Each row is where one point has got to under a steady rotation. How many ticks took it there?
The counts run from 0 to 419.
19.2	-4.9	-22.4	29.4	25.6	-15.7	32.6	12.1	17.4	-0.7	0.2	-3.9	-16.9	-33.7	21.1	-39.0	-0.7	-42.3	17.7	44.0	-14.9	-17.2	37.1	-7.4	-6.3	-12.5	6.6	44.1	29.3	-18.7	4.3	-21.5	29.7	-6.5
108
-46.9	-10.2	-21.0	7.7	-1.0	-7.2	38.3	15.9	27.2	-11.6	15.6	38.7	32.7	-6.2	-18.9	11.1	35.0	-1.4	-22.4	26.6	-6.0	15.8	-14.3	4.6	-18.8	-3.5	39.8	4.6	63.1	1.5	21.1	14.5	8.4	-9.7
67
-51.5	5.0	14.3	34.1	-6.9	-32.5	48.7	0.9	-0.1	1.2	18.2	9.9	-6.8	19.7	1.0	-8.2	-3.9	-14.3	-40.2	57.6	-13.7	-17.6	16.7	-19.4	-0.1	-19.4	-17.9	-15.4	37.5	-13.0	22.5	-22.8	-6.3	-13.7
318
-17.6	-17.4	-24.1	-30.6	-10.4	1.1	7.5	13.1	-23.5	-3.0	-4.8	38.5	17.0	-20.7	-42.6	-37.3	-14.2	-15.8	-72.3	36.9	-16.7	-32.0	19.3	-19.2	2.8	7.4	-22.3	-25.6	11.2	-11.3	-3.3	1.1	-6.8	8.8
196
-9.0	-20.0	21.9	-16.4	-0.6	-1.3	12.5	13.4	24.2	18.5	18.3	-20.0	-2.3	-2.6	1.2	-42.5	-7.3	-24.3	-5.6	11.7	31.4	49.3	3.1	-46.9	-23.9	-13.6	15.0	53.4	-51.2	-30.7	6.5	9.2	-6.3	-17.0
92
-4.7	-46.4	9.1	-40.2	-19.6	-14.4	17.9	-1.3	11.4	22.4	14.2	1.2	15.5	-7.4	-27.5	-60.4	16.0	-23.9	-15.4	-20.7	27.0	30.1	9.9	-10.8	-16.3	0.2	26.4	25.7	-31.1	-27.4	-25.9	25.4	3.9	-25.3
17
-15.6	-39.2	-7.8	8.7	-51.0	-27.5	-6.6	27.9	38.2	-5.6	10.0	20.2	31.7	-26.8	-13.8	-14.4	35.4	-6.1	-14.2	-28.5	19.3	9.4	5.1	29.6	8.6	9.5	19.3	52.0	-8.5	-33.7	1.0	-4.1	34.5	-1.1
217
-32.0	3.8	2.7	3.6	-36.1	-51.6	39.7	19.5	-4.3	-20.6	7.8	36.4	21.1	18.3	-6.2	-46.1	9.5	0.4	-15.8	42.4	-11.6	-34.0	19.0	-22.6	22.7	-17.6	4.1	-2.3	25.2	3.4	-8.4	-11.6	33.4	-17.1
395
-9.0	8.7	8.4	28.5	-17.1	-12.1	39.6	51.3	29.2	-20.0	-5.1	-15.7	-5.1	4.8	30.5	-57.2	12.5	-44.1	1.5	35.0	-6.7	18.6	8.3	-7.6	-3.0	-15.6	0.5	48.3	-8.8	-18.8	-4.1	-9.2	20.3	-0.6
29
-21.8	-7.3	-42.6	35.0	11.5	-17.6	9.5	-4.7	-12.0	24.7	2.9	15.7	9.9	-30.8	-24.1	-9.7	-43.6	10.3	-20.5	14.1	-2.9	-1.5	63.6	-2.4	-6.0	-19.8	-10.2	30.4	11.1	-13.6	33.8	-27.7	27.6	-4.5
47
3.3	-38.5	35.8	1.9	-6.3	-14.2	-17.7	29.9	48.4	24.9	-9.2	-1.2	6.1	-34.7	8.9	-0.3	22.2	-21.8	-25.2	1.8	32.2	-2.4	9.2	-27.4	12.4	19.5	-7.7	50.4	-22.3	-49.4	10.7	-19.3	-6.3	9.1
290
-51.4	-26.6	-27.5	13.3	3.7	-7.9	36.3	13.7	9.2	-28.7	30.3	38.1	25.7	-19.2	1.5	20.4	25.8	-15.1	-21.5	31.1	-3.8	13.2	-21.5	1.2	-11.8	-3.6	16.0	4.7	58.2	-28.5	4.9	19.6	2.3	-2.9
65
-2.4	-36.4	14.0	-43.5	-1.9	-29.8	-19.3	11.4	-4.1	-5.7	-14.0	40.8	30.1	-10.6	-49.9	-26.6	37.5	-19.5	-51.0	-1.8	12.3	-21.2	-11.9	0.2	2.8	-23.3	18.0	21.9	-8.6	-6.0	12.1	-25.2	7.7	-17.3
78
-45.2	25.4	11.4	27.2	-10.1	-50.2	36.7	2.6	7.5	4.0	40.8	23.2	-10.4	3.7	-6.7	-16.3	-4.3	-6.4	-36.7	53.3	-36.1	-0.2	12.0	-8.0	-10.0	-22.1	-12.4	-18.0	27.1	-20.2	-5.1	-16.5	3.0	-3.1
316
10.9	-5.5	16.5	-13.7	17.8	-23.8	-25.4	-9.9	30.5	58.9	15.9	-2.7	-14.8	-59.9	-26.4	-10.6	18.4	-2.5	-24.8	8.7	5.5	-18.5	36.0	-19.5	-17.4	5.7	5.4	43.2	-15.4	-38.2	3.1	-22.5	20.0	-6.1
367
-20.2	7.5	-14.5	10.0	36.3	-10.6	34.9	25.2	21.1	61.0	5.1	-15.2	-33.6	-32.8	-21.2	-40.4	7.7	-23.9	-8.1	-8.1	-29.6	12.2	38.0	6.7	-35.4	-10.6	6.4	36.3	1.1	-3.3	-2.9	2.8	11.4	-16.8
304
-6.8	-3.7	11.7	8.6	22.8	-19.0	-7.3	26.3	21.4	32.2	-6.6	-2.4	-13.9	-20.9	-21.1	-26.1	-10.9	-44.0	-51.9	3.3	-20.3	35.0	4.5	22.6	-15.6	-31.7	-2.2	28.3	-39.6	-21.3	12.0	-35.5	-28.8	11.5
232
-48.9	-4.6	3.9	55.5	7.4	-29.8	17.8	8.5	-5.2	6.1	42.1	3.4	-34.0	-3.0	-11.1	-17.4	-11.9	-18.7	-25.1	21.5	-21.7	22.2	13.7	-14.8	-21.7	-17.3	-29.3	13.9	2.0	-12.2	40.5	-31.6	-33.2	-15.4
239
-32.8	-22.5	-14.0	26.6	-24.7	-9.7	-9.9	35.8	3.2	7.5	-16.9	22.7	38.6	-16.0	-26.9	-24.0	-22.7	-6.3	-36.7	-9.5	40.5	16.0	18.2	-15.7	37.2	21.3	14.6	4.0	-33.6	-32.9	19.2	10.6	-22.8	6.3
409
-26.4	-32.3	-1.0	16.5	-10.6	-23.3	-9.6	28.4	-3.6	8.1	-14.7	31.7	41.6	-16.2	-18.0	-29.2	-23.1	-6.8	-25.0	-4.2	48.7	16.3	14.1	-25.5	45.4	13.6	5.4	1.3	-34.4	-40.2	1.4	16.8	-23.3	6.0
408
-50.3	-3.2	27.2	-25.0	-21.9	-15.0	6.7	11.2	-2.3	25.9	13.9	38.4	25.1	16.4	-38.8	-26.5	17.5	30.9	-35.3	19.4	36.3	14.5	9.2	-21.2	-12.3	17.9	12.6	34.6	41.6	2.0	25.7	-4.2	11.7	-8.4
8
-39.5	-15.1	-5.8	40.6	7.1	-17.7	42.1	-5.0	3.7	13.9	33.8	-15.3	-40.0	-4.3	-6.9	-0.1	-11.3	-17.1	-8.7	25.2	-10.6	-8.0	32.5	-33.8	-21.5	-30.3	-8.4	16.4	7.5	-3.5	43.5	-26.0	-5.8	-39.7
243
-10.8	-13.0	-31.9	-30.1	9.8	7.3	17.8	24.0	9.6	7.1	-17.9	42.1	29.4	-9.4	-45.1	-42.9	-16.7	-20.0	-33.1	16.8	1.8	28.0	-5.3	-29.2	3.2	6.8	47.6	-13.5	9.3	11.6	7.0	30.7	-23.9	-9.1
268
25.2	-10.4	-17.3	36.2	30.3	-9.1	29.4	5.7	20.2	10.1	-16.5	-5.9	-14.8	-27.3	12.5	-39.4	1.8	-52.0	5.0	48.2	-8.5	-17.3	43.6	-3.7	-3.7	-14.1	4.1	36.5	35.4	-12.7	11.2	-35.3	19.3	-4.6
109
-26.1	-19.3	3.5	16.4	-45.7	-41.1	38.1	6.1	-4.5	-23.5	6.5	36.3	8.4	14.1	-18.4	-51.8	13.6	-26.1	-33.4	34.4	-17.5	-36.5	18.1	-2.9	15.2	-4.1	-6.3	-21.5	37.9	5.1	4.8	-22.6	5.9	-18.0
393
-48.0	-5.7	-28.5	0.0	-1.5	-4.9	23.1	7.2	24.9	4.3	32.4	18.5	8.4	-47.1	-5.8	29.7	-4.1	-18.4	-50.7	32.4	-11.6	5.1	0.7	-3.8	-6.8	-1.7	17.9	-21.3	4.4	-59.7	-18.8	25.1	6.7	9.9
60
-10.3	1.4	17.7	-4.5	6.7	-19.6	-24.1	-19.5	5.1	43.8	35.5	3.7	-12.5	-48.6	-21.6	-16.6	4.1	-7.2	-39.7	22.3	9.2	19.8	31.4	19.7	-24.6	8.6	-4.5	32.7	8.1	-56.4	-9.6	-15.3	24.2	19.2
371
-34.7	-33.2	-3.9	11.2	-31.9	-12.5	22.6	13.1	19.6	-27.5	-4.0	19.0	64.6	-7.1	-6.1	2.0	49.1	-22.9	-43.4	17.3	15.6	-5.5	-13.3	27.2	-2.6	-1.4	13.3	14.1	19.1	-31.9	4.2	5.4	21.9	7.5
141
-31.4	16.8	-16.0	34.1	-7.8	1.0	19.5	13.0	7.9	5.6	26.3	6.9	-44.8	-38.6	-6.9	-8.0	-4.0	-29.3	-15.6	41.2	16.6	-5.3	33.5	4.5	10.7	16.9	34.9	11.7	57.3	-22.3	29.1	-19.1	18.9	5.0
181
-6.3	-50.2	-22.4	-14.0	-38.6	-4.0	9.0	24.6	1.2	-52.6	18.1	36.0	43.5	-0.9	-4.9	-32.8	11.6	-6.4	-25.5	18.1	-12.0	-2.4	-6.0	-34.1	-13.0	-9.4	-26.2	46.8	-11.9	-2.6	17.4	-3.3	11.0	-12.7
278
-22.0	-32.3	10.2	-9.9	-39.7	-10.4	29.9	20.3	66.3	20.8	-7.1	19.8	42.7	0.0	-12.5	-3.7	10.4	8.4	-21.8	4.4	11.7	5.6	-2.0	-53.8	2.3	20.2	28.3	12.2	-13.6	-5.0	9.9	21.5	-9.2	-14.6
209
-6.4	-4.9	13.3	18.7	51.5	-6.7	8.2	47.5	10.4	38.5	-38.0	-19.9	10.3	-16.8	-7.5	-41.2	27.6	-35.0	-18.2	0.2	0.4	2.9	11.7	0.4	-12.9	-19.2	-11.5	53.5	-24.9	-16.0	10.7	-9.6	-3.6	1.6
227
-7.4	-2.7	-8.6	-4.9	7.3	-3.2	-8.7	60.0	35.3	-17.1	0.8	30.5	20.5	-33.0	-8.7	-28.6	10.2	-32.1	-24.3	21.9	-18.4	21.9	-28.7	-42.0	2.3	-0.2	16.9	16.2	-46.4	-19.5	-0.9	24.6	-32.2	3.9
348
-11.4	-37.5	11.0	19.5	-41.9	-12.3	11.9	11.6	-0.1	-6.4	19.5	-3.4	14.4	-10.2	-9.8	-78.0	31.6	-49.2	-18.3	-3.0	2.4	17.2	1.2	13.9	-15.0	16.5	-7.4	16.6	-32.7	-33.7	-15.1	10.5	-6.9	-2.8
22
-0.5	-12.6	-11.6	0.1	25.7	-11.0	34.1	-1.9	21.7	53.5	-3.1	-17.3	-32.3	-30.1	-28.4	-29.8	-1.3	-45.0	-38.4	1.9	-42.1	2.9	29.4	17.7	-37.9	-27.3	4.2	8.5	-8.3	-10.8	-7.5	-15.8	-3.6	-12.4
307
-2.3	-29.7	3.5	9.5	-9.0	-27.8	4.6	9.3	12.3	22.5	-40.0	28.0	58.4	3.9	-25.6	-28.8	-29.6	-10.5	-27.6	12.4	46.2	10.8	16.1	-25.9	37.9	1.5	22.7	-1.2	-20.4	-24.3	6.9	-6.2	-17.8	3.1
405
-11.3	-18.9	-6.9	1.9	2.5	4.3	-7.7	58.9	27.0	-24.5	-4.0	29.6	14.9	-29.4	-5.6	-19.1	15.7	-44.0	-34.3	16.3	-14.3	15.4	-27.8	-45.0	4.3	4.0	-0.3	17.3	-44.0	-18.8	14.0	9.6	-42.7	5.5
349
-0.1	-29.1	21.3	-5.4	19.1	-13.6	-25.0	-20.3	3.6	46.3	15.1	-4.0	-14.4	-52.7	-16.5	-11.3	14.8	-24.9	-37.7	11.4	19.6	-15.9	34.3	2.8	-16.5	7.3	-14.4	34.9	-2.4	-51.7	3.1	-29.9	4.9	8.5
369
-2.0	-19.0	-7.1	20.6	4.9	-34.0	30.6	-46.1	30.1	27.7	20.4	-3.9	-11.3	-24.8	-20.2	4.1	-12.3	-22.6	-13.6	32.3	-1.5	-20.6	34.9	-23.2	-10.5	-31.0	45.5	-10.0	10.6	-22.3	20.3	-25.2	8.6	-37.8
248
